The rows of X fall into 4 groups, and each row is roughly a mix of its group's hidden directions.
X:
[[ 11  16 -11   3 -22  -7   0   7  14 -12]
 [ -2 -25   8   9  -9  -8  15   5 -15  -1]
 [ 13   7   5   2   4   8 -28  -4 -15  -9]
 [ 22  15  -3  -6  -4   1  22   7 -11   4]
 [-21   4 -14 -11  -5  -5  15 -11  10 -13]
 [ 20 -23  -9   9   6  -4 -13  11   4  -2]
 [ 11   9   2 -22   6  -6 -19   4 -12  11]
 [ -6   4   1  -7  11  19   9  -7  20 -18]
 [ -8  20 -11 -18  17  -7   9  -2   7  -8]
 [  4  13  18  15 -20 -15   2  -2  -4   6]
 [ 17   9  -1  -2 -22  -9   6 -21   0   2]
 [ -6 -15  -2   0 -19  -3  -8 -15   1 -22]
 [  3 -17  16   9 -11  10  10   1  15 -16]
 [ 13  -2 -25   9 -11  -2  -9   6 -17   5]
 [  1   1  -1  -9  22   5  14 -18  11  13]
 [-10   7 -17 -18  14  14   4  -9  11   2]
 [  2 -11  14  15   7  -4  17  17  -7  12]
 [  8  25 -11   2   2   2   4 -13   9 -18]
 [ 11  12 -11  -3  -2   9  23 -15  12   6]
 [ 25  -1   4  -1  11  -4  -4   0 -13  21]
 [ 14  11 -15 -11  -2  -2  14 -13  -8 -19]
 [  8   6  -7  -2  -2  -1   8 -22  27  -1]
 [  3  -7   7 -23 -17   9  12 -15  -7  -3]
 [ 12   0 -18  12 -13 -11  10  17   2  11]
 [ 17  -8   7   8  -7  -6  -5  15  12 -22]
 [ -5 -10 -22   1  -6   9  -4 -23   7  13]
 [ 14  -1 -22  13 -13 -14   3 -13   3  -3]
 [  8 -11 -11  12  -8 -23   6   4 -17   6]
 [  4 -12   7 -12   2  -4   6  11  -7  29]
 [ 14  16 -16 -16 -11  -2   0 -10 -14  -3]
 [  7  13  -4   9 -13  -6  10  13  25  -2]
 [ 13  -9  11   7  -5  12   9   3 -22 -17]
 [-13  -2   0  10   8   0 -21   3 -26  -3]
 [-12 -20  -7  -1   9   5   0  26   6  -2]
 [ 12  17 -17   4  10  -2  -4  -1 -24   1]
 [ -6 -14  -1  11   6   7  -9   1  26 -14]
 [  3   6 -18  -5   9   1  28  -3  10  -6]
 [ 18  -1   1  -7   3  -5   6   4 -29  10]
 [  8 -19   3   4  -7 -11  15   8 -21   9]
 [-16  14   1  13  12  -2  -2  -9  17  17]
 [ -4  17 -12  -3 -10  13  -9  -3  24   2]
 [ 18  -4  -9   1  16   3  24   0   5  10]
 [ 27   5 -10 -14 -10  -7   0  -2   6 -14]
 [ -8 -15   1  10 -13  -4 -17   9  13 -18]
 [  2  18 -10  -1 -20 -13  -7  11  14  -5]
 [ 10  20  -9  -2   8   6   1  -5  -1 -27]
 [  8  -1   2  24  -9  11   2   5  -7 -22]
 [ 11   6 -17 -21 -12   0   4 -11  -9 -12]
 [  1 -14   4 -20  17   5   6 -18  -4  12]
 [  2 -24 -23  -2  12   1  -4   2   9   7]
 [-24   8 -11   2   7   0  11  -9  18 -11]
 [-15 -15   8 -14 -11 -18  11   3  -5  12]
 [ 22  14  -9  -7 -17  -6  -1 -14   8   2]
 [ -6 -15 -10  -6  -7  10  16  19   5 -15]
 [-10 -15 -10   5  13  -6  20   5 -14 -12]
 [ 23 -13  -8  10  -4 -16  10  -3 -13   4]
 [  9  14   9   6  -3   3   2 -13  25 -15]
 [-24   1   5 -11 -10   3 -10  20   2   9]
 [ -1   2 -15 -21  15   9   3  13 -13   9]
 [-21   1   5   7  25   9   9  -2   6  10]
 [ -5  -2 -16 -16 -13  10 -11 -10  -7 -19]
 [ -4 -14  12 -18  -8 -12  -8   6  21  -1]
 [ 17  -4  -5   7  -5  -4 -25   6  14 -12]
 [ 25   1   2  10  -6 -12 -21   8  -6   0]
 [ -2   0  -5  -8 -11  19 -13  25  -4   3]
 [ -5  13  20   3  -2  12  -5  14  11 -18]
 [ 24  13 -12 -14  12   7  -5 -11  -2   2]
 [ 20   0   2   0   6   5 -21  -7 -22  -5]
 [  9   6  14  24  18   6  -9   8   3   3]
 [ 11   4   3  21  17  11 -11   5   9  15]
 [  5 -17  -3  22  -1  13  -3  -3   7  20]
 [-16 -15   6  15   1   7 -18 -10 -10 -12]
 [  9   0   2   5 -19  -5  -1 -25  10 -13]
 [ 20  -7 -10  -1   2  -1  -7 -11  18 -20]
 [  0   3   0  -7 -15  11  24 -14  16   4]
 [ 24  12  -5  13   2  -2  11 -11  17  -2]
 [-17 -18   3 -18   8   4   2   6 -15  12]
 [  8  15 -11 -15 -13   4   7 -16  17  -2]
 [ -1  -3  13  16  26   9   5   9  10   2]
 [  2   5   6  13  22   8 -23   3   2  10]
 [ -3  27   7  -9   4  -8   0   8   5 -19]
 [  7  11  -4 -18  -6  -5  22  13   1 -15]
 [  9  -6  13  -8   5  -4  19   8  14  20]
 [-30   7   4   3  -9  -3  -8   7  -8  14]
 [-13   5   4 -11 -23  -5  -6  -4  -3 -21]
 [-18   9   5  -2  -3  -9   5  14  14  22]
 [ -1  21   9  -2   1  -5  13   8 -14  21]
 [  8   5  25   6   1 -12   7  21   0   6]
 [  4   5 -25   1   0  15 -16   6 -15   5]
 [ -6   8 -14 -13  18   8  11 -14  -1  17]
 [  2   5  -2  11   6   7  23  -2  23  11]
 [ -9   4 -11 -10   6   6  -5 -29  12   1]
 [ 10 -19  -1  -9   8  -1  -4 -18 -22   5]
 [  9  -1  -6  -4 -12   1  11 -12  29  -6]
 [ 10 -21  -6   3 -10 -21   7  -8 -13   1]
 [ 24  15  -4   3   0   6  11  14  13   6]
 [ 13 -11   1  11 -16  13  15  16   2  -9]
 [-14 -21  -5   1  19  10  -2  15   4  -6]
 [ -1  -1 -27   3  -3  -7  17   4  12  14]
 [  3  -3 -11  16  23  12   2 -18   4   0]
 [  7   5   8  -4  13   2  -9  -2 -32  -4]
 [ 25  10  -4  10  -8   1   9  12  -8 -15]
 [ -6  14   8   8  21 -11 -12 -17  -7  -6]
 [ -7   1  -8 -10 -25  -4   9 -20   6  -4]
 [-11  -1  23   2 -18 -10 -16   5  -5  -4]
 [ -8  -6   2   1 -24   8  11  18  13  -9]
 [ 15  13   8  21   7 -16  13   6   2   3]
 [ 19  -4 -15  -9  -1   2 -19  16   6  -8]
 [ 11  -9  19 -10   7  -1  19  15  -2  11]
 [ 13  10   2  22   1  17 -17   1   8  -4]
 [  2   0  20  24 -14 -11  -2   8   9  -2]
 [-31  11  -1   2   0  -5 -15   6  -2   7]
 [ 14 -13   7  -8   8 -10  15 -19   5  15]
 [ -1  11 -10  10   0  15   7 -13 -26  -1]
 [ -4 -10 -14  -2 -13  -1  19   7  20 -12]
 [  4  -8   9 -11   4  -9 -15  12 -26  -3]
 [ 12 -13  12 -18 -19  -1   4   1   6 -15]
 [-11  18   0  -8 -15  -3   0 -26  -6  -1]
 [ 28   1 -12   9  12   8   8  -9  -4  -7]
 [ 19   1  -6  -7 -27  -9  -5   8   3  -7]
 [ 11 -12 -12 -15   6  18   0 -20   2  -4]
 [ 32  -1  -4  -6  -3  -1   9   0   5 -16]
 [  2  14  -8   2  16   9 -13 -26  -3  -2]
 [ -7   6   1  -7  -4  -6  21  19  19   8]
 [  2   2 -22   3   8  10  -8 -21   9  13]
 [ 13   8 -13  -2  19  19   1  15   6  -3]
 [ -6  13   1  -1  11   3 -21  -8  -8 -23]
 [  6   5   1  -4  -7  14 -17  23 -10  13]
 [ -6  -3  13   2 -23  -7  -5  19  11 -11]
 [ -1   7   5  -4 -33  -9  -2   2   2 -12]
 [ -5  14 -22   7  -3  -1 -19  -2 -12  13]]
In each list below, three rows fit none of the groups, and each other row fits one group, some only roughly. Which are they? Name them in the order they come.
    k605: [ 13  -9  16  -6  -5  19 -13  13  -5 -12]
    k875: [-17 -12   0 -12 -16   2  22  -4  -5  -7]
    k7: [-14   1  -4  -9 -14  12   1  -1  26 -10]
    k566: [ 10  21  12  -7  -1  -9  -4 -21  12  -1]
    k773: [ -1   1 -11  -2 -25  -9  -1  12  17  13]
    k15: [12 -3 -3 24 21  1 -8  9 -7 -7]
    k843: [  4   7 -10  -6 -17 -16  24  10  -4   1]
    k807: [ -5  -3   7  -2  17  14   9  22  -8 -15]
    k800: [ 10 -14 -19  -8 -12  -1   8   6  -1  22]
    k14: [ -7   8 -11  -1  -7   7 -11  12   4 -29]
 -> k566 k843 k14
    k127: [-11   1 -17  12 -19 -10 -13   4  -8 -11]
    k453: [ 7 26  6 -8 15  7  4  7  0 16]
    k143: [  9 -30   3   0   8   0   7   9  14  -8]
    k218: [-16  16   5  18  -4   1   8  18  -4  11]
    k612: [  3  -4  -9   4  23   4   9 -12  17  15]
    k828: [ -2  -5  15 -11 -10  -6  10   8  -8  27]
    k322: [  7  -9 -13  -5  -3  24  -9  11  -6 -16]
    k297: [ -7  16   9  -7  12 -17  19   5  11   6]
    k942: [-2 12 13  4  9  7 -7 28 10 -4]
    k925: [ 19  16  -2   3 -10  -9   2  -1  18 -17]
 -> k143 k828 k925
    k90: [ 23  -9  -2  -9 -13 -13   7  -3  -3 -18]
    k47: [ -7  29   4  -7   6   1 -13  -7 -14   5]
    k43: [-15  17   1  15  11   1  -1  -2  11 -21]
    k966: [ 15   0   8  22  -5   1  -7   9 -22   0]
    k776: [-13  -6  -8  -3   4  16   2 -28 -10   4]
    k840: [  1 -11 -14  -2   6  16 -24 -11  -8   5]
    k705: [-16  13 -17 -17  14  11  -7   3   6   6]
    k85: [-13   5  13 -20  10  12 -12  -5  -1  16]
    k632: [-13  -3  28   9  16   3   1 -10   6   0]
    k723: [ 16  13  16  -8   8 -15 -10   7 -15   1]
    k550: [-10   1   5  -1  13 -18 -12  17  16  11]
 -> k90 k966 k632
    k745: [-13  -7   6 -16 -22   6   4 -15  12  -1]
    k993: [-7 23 11 -1  2  8 -3 -6 -9 23]
    k853: [-15 -16  -8   8   6   3 -28   4  -3   4]
    k117: [ -9 -19  -1  -6  19  -3 -19 -13   7   1]
    k5: [-10  13  -6  -3 -20 -15  -3  14  -2  17]
    k604: [ 11 -18  12  13   2  13   2  19  -6   7]
    k931: [  8 -18  -4 -14   5  21  11   6   0 -15]
    k814: [  4  -8  -2  30 -11   0   2  14  10   4]
    k372: [ 22   7 -13  -1   6  -9 -16  -1  -5  17]
    k733: [  9 -11   0  28   7  12  -5 -13  -3   1]
 -> k993 k853 k814
    k436: [  5  15 -15 -12 -14  -8  -7 -19  -5   9]
    k395: [ -1  -1  -7   6 -26   1  22  10  -1  -8]
    k376: [ 27   7  -1   4   6  17   0 -10  13  -5]
    k219: [-10   3  -9  16   9   8  -7  11  25  -6]
    k413: [-16  19   1   3  12  16  18   6   6  -3]
    k885: [ -3 -25  16   4  19   2 -10   3  -7  -4]
    k785: [-14   3  21  -4  -1 -12   5  23  -2 -10]
    k522: [-22   9 -13  -6   1   1   8   3  24  -1]
    k384: [ 20   1  -6   7  22   0 -10  11   1  15]
    k88: [  2 -19  10  12  25  -1 -11   7  -3  -3]
    k422: [  4   1  -5 -11   0   5  -3 -11 -33  -3]
 -> k395 k219 k413
    k805: [ -6  16  10  -2 -13  -5  24  14   2  -6]
    k172: [ -3  15 -19 -11  20   3  15   1  -2   6]
    k96: [  8 -19 -18   3 -17  -6   1   6 -14  -9]
    k208: [-13 -17  18   1 -17   2  -8   7  -3 -15]
    k63: [ -4 -10   7  -4  -3 -17 -15 -16 -22   2]
    k135: [  1   3  10  -4 -19  -5  14  23  13   2]
    k655: [ 11 -15   5 -12 -15 -22   3   3  10   8]
    k636: [ -3 -17 -13   0 -21   8  -7 -15 -12  -5]
    k999: [  9   1  16  -5  -6   2  18  17 -20   4]
    k525: [-18   4   2  -5   6 -17 -21   9  -6  14]
 -> k805 k172 k655
    k972: [-25 -26  -7  -6  -4   3   0  -1  -2  -5]
    k388: [ -2   2  11  -9  30   8   1  -8 -13   7]
    k762: [ -2 -16   0  16   6  14 -22  -5  13   4]
    k965: [-17   2 -11 -13 -18  -6   8 -14 -13   8]
    k721: [ 10 -20 -13  18   4  -5  -1 -11 -11 -12]
    k267: [  3   9   6  17 -13   6   9  10  24   6]
    k742: [-12  -1  -8  17  14   6 -12  16  -4 -17]
    k407: [  6  28   8   9   4   0  -8 -16  12  -1]
    k797: [  6 -15 -11  -5 -10  -7  -1  17 -19  13]
    k433: [  4 -16  -1   3  -2  -5 -13  -9 -25 -14]
    k960: [ -2  -7   0 -13  -3  12  14 -25  15   1]
    k228: [  6 -12  -1   4   1 -24  19  -8   6  14]
 -> k762 k721 k742
    k196: [-18   6  11  -3   5  -7  -9  23 -12 -12]
    k344: [  3  -5   2  -4 -19 -14   5 -16  23  -3]
    k781: [ -1  19  -9  17 -10   2 -15  18  -4   7]
    k726: [  1  -6 -13 -10  21  13   9  12  16   6]
    k613: [ -1 -27  11  -4  -7  -7  11  -6  -6 -16]
    k789: [-14  10  14   7 -17 -11   6  14  -5 -15]
    k630: [ 21  -9 -11  10  -2  21  -9  -3 -10  -9]
    k878: [ -5  10  14   6  -7   7   3 -20  16 -17]
    k910: [  8  16  18 -14   8   3   7  -9   9 -18]
    k249: [-20   3  22  -7   2   4  -4   3   9 -19]
 -> k196 k789 k910
    k827: [  5  -4   5 -12  -4  -4 -28  10  14 -10]
    k148: [ -2  20  -7   0   1   6  20 -14 -11 -15]
    k475: [-11 -24  13  -8  -2 -13  11  -3  -7 -11]
    k434: [ -1  14 -11   2   8  21 -21   2 -10  -9]
    k819: [ 14 -11   1   4  26   8  -8  15  -8  -4]
    k80: [ -2 -15  -1 -14  -4   9  -3 -28  -7  -8]
    k302: [  8  19   2   1  20   8 -19   4  -3 -12]
    k616: [  1   6 -12 -14 -20  10   9   7   8 -19]
    k66: [ 14 -14 -21 -12  -5   7  -4 -13   0  14]
    k573: [ 25  -6   5 -12   9 -10  14  12  10   0]
    k609: [  1  10 -13  10 -11 -18   0 -14  18   9]
    k398: [-17  21  -4 -18  12  13   2  -3   0   2]
    k348: [-24 -10   3   3  10 -18   0  -2  17   6]
 -> k827 k148 k348
    k299: [-17   4   1  -4 -22  -5 -18  14   2   7]
    k303: [ 21 -15   5 -17  19  -5   0  -5  -5   2]
    k512: [  0  12 -11 -12   0   7   6 -17 -24   7]
    k743: [-26   4  24   6  -2   7  -4  -2   1   7]
    k933: [  4  10  -1 -11 -20   3   2   1 -27  -7]
    k680: [ -4 -30  -5  15  -1 -11  -1   9  -2   8]
    k869: [ -6  -4 -14   2  13   2  -3   1 -30   8]
    k365: [ -2  -4  14  11  19  14  -1  -8  12 -17]
    k396: [ 17 -17  -5  21   0   2  -7  11  -7  11]
    k498: [10 -1 -1 -2 -5 -8 22 21 15 -9]
 -> k743 k396 k498
    k65: [  3  16  -1  10  -9  -5  -5 -21 -22   1]
    k188: [-24  -3  11 -11   7  12  12  13   6  -9]
    k387: [-1 13  3 10 27 -6 -9 -1  9 15]
    k845: [  5  19 -10  -5   2  10  27  -7  -5  -3]
    k822: [ 12   5  -2  -2  20  23  -5 -11  -8 -12]
    k552: [  5  -6   8  22  -2 -11  15 -15   7  14]
    k701: [ 11 -12  -8  -1 -30  -9  -4   6  -1  -4]
    k510: [ 10 -19  10 -18  11  -2 -10   1 -17  -4]
    k524: [ -9  22 -20   3 -10   2   0 -13 -11   7]
    k633: [  3 -22   4   0  28   4  -4  -7   6   1]
    k497: [  3  -1  18  13  15 -10   2  10  22  -1]
 -> k65 k845 k497
    k791: [ 10   6 -17  -2 -14 -14  12   8 -18   9]
    k888: [ 10 -10  -2  -1  -6  19 -27   3 -10   4]
    k378: [-12 -25  21  -1  12   2  -3   7   4   3]
    k666: [-3 30 16 -4  7  5  8 -6 -1  8]
    k471: [  1  13 -13 -16   1  -2   2  -8  20 -19]
    k459: [ -3   5  15   0  15   3   7  -8 -27   9]
    k392: [-12  14  19  15 -16  -9   3  11   8   0]
    k137: [ 17  -1 -19   4 -13  -3   1  11  12 -17]
    k882: [-27  11   9   4  10   3   1  11   4 -15]
    k976: [-25  -1  -4  12   0   9 -11 -19  -7   5]
 -> k791 k471 k137
    k618: [ 13 -13 -15   2   4 -10  -5  21  -2  16]
    k492: [-16 -16 -13  -2 -21   2   6 -16   3   3]
    k2: [-26  -1  14  -8  15  -4   5 -14   5  -6]
    k787: [  4   4  -1  10  -1 -11 -14 -22 -14 -16]
    k300: [ 30   3   5   9 -13  -2  14  -2  -5  -2]
    k996: [  5  -2  -6  -7  18  -4   6 -20  23  -3]
    k682: [  2  11  19   2   6  12  -3  -5  11 -25]
    k132: [ -4 -10   1  -2  27 -11 -11   9  -4  15]
    k41: [ 10   2  10   6  21   3   4  -3  24 -11]
    k842: [-10   1  -7 -18   0   9  28   7   1   8]
    k242: [ -2  16   7  -2   2  17 -25   3  -7  13]
    k105: [  0 -18   7  19   0  10  -9 -15  17  -4]
    k515: [  5 -21  19 -19   4  -4  -1   5 -14  -1]
 -> k996 k41 k105
    k935: [  0  11   1  17  16 -14 -17   2 -17  -3]
    k103: [  3  21  21   1  14  10  -8 -10   9   3]
    k683: [  0  -8 -20   0  -5  -3 -14 -14  23  -2]
    k350: [-18 -24   1   7   2   2   7   7   5  18]
    k223: [-15   1 -10   4  -5 -10 -22  -6 -21   6]
    k414: [  1  22 -12  -5  22   1  -5 -13   9  -5]
    k796: [ -3 -10  -5  15   1   0 -20  -3 -21  15]
    k786: [ 11  -5  11  13   3  -2  -6  18 -23 -10]
    k93: [-14  -4 -13 -10  12  13  17   1  18  -3]
    k963: [  9   1 -12   7 -25  -5 -20  -1  -9  -2]
    k490: [-2 12  0 -9  8  8 23 17  3 15]
    k461: [-20  -6   2   6  22   1 -15  -6   6  14]
    k803: [ 17  14   3  21   5 -17  -7  11   0   0]
 -> k935 k796 k803
    k538: [-8  3 -3  7 34  0  8 -2  4  5]
    k184: [ -4  -9  12   9 -31  -5   2  -5  -3  -8]
    k81: [  4  -1 -15  -7  19  12 -16   8  17  -5]
    k404: [ -3  10  24   4  17  -3  -5   8   9 -17]
    k780: [ -3  -6  18  12 -18  -4  18 -14   3  -8]
    k367: [ 14 -27 -13   8  -9 -10   4   6   0   3]
    k685: [  0  13  -7 -21 -11  -1  21   1  -9  11]
    k600: [ -8  -9 -10 -17 -20   2 -14   8  -6  14]
    k987: [ 15  -1  -2  -6 -23   6  -9 -10  18 -10]
    k860: [ 18 -26 -12  -6   5   4   2  -9   4 -11]
    k147: [  7 -22  -6 -11 -19  12  10  -5   9   4]
    k587: [  5 -10  -6  -7   4   7   0 -31  12  -8]
    k763: [ 11  19   8   4  16   4 -10 -15  -3  16]
    k95: [ 15   2  21 -22  -3  -3   8  11   5  -7]
 -> k404 k147 k95
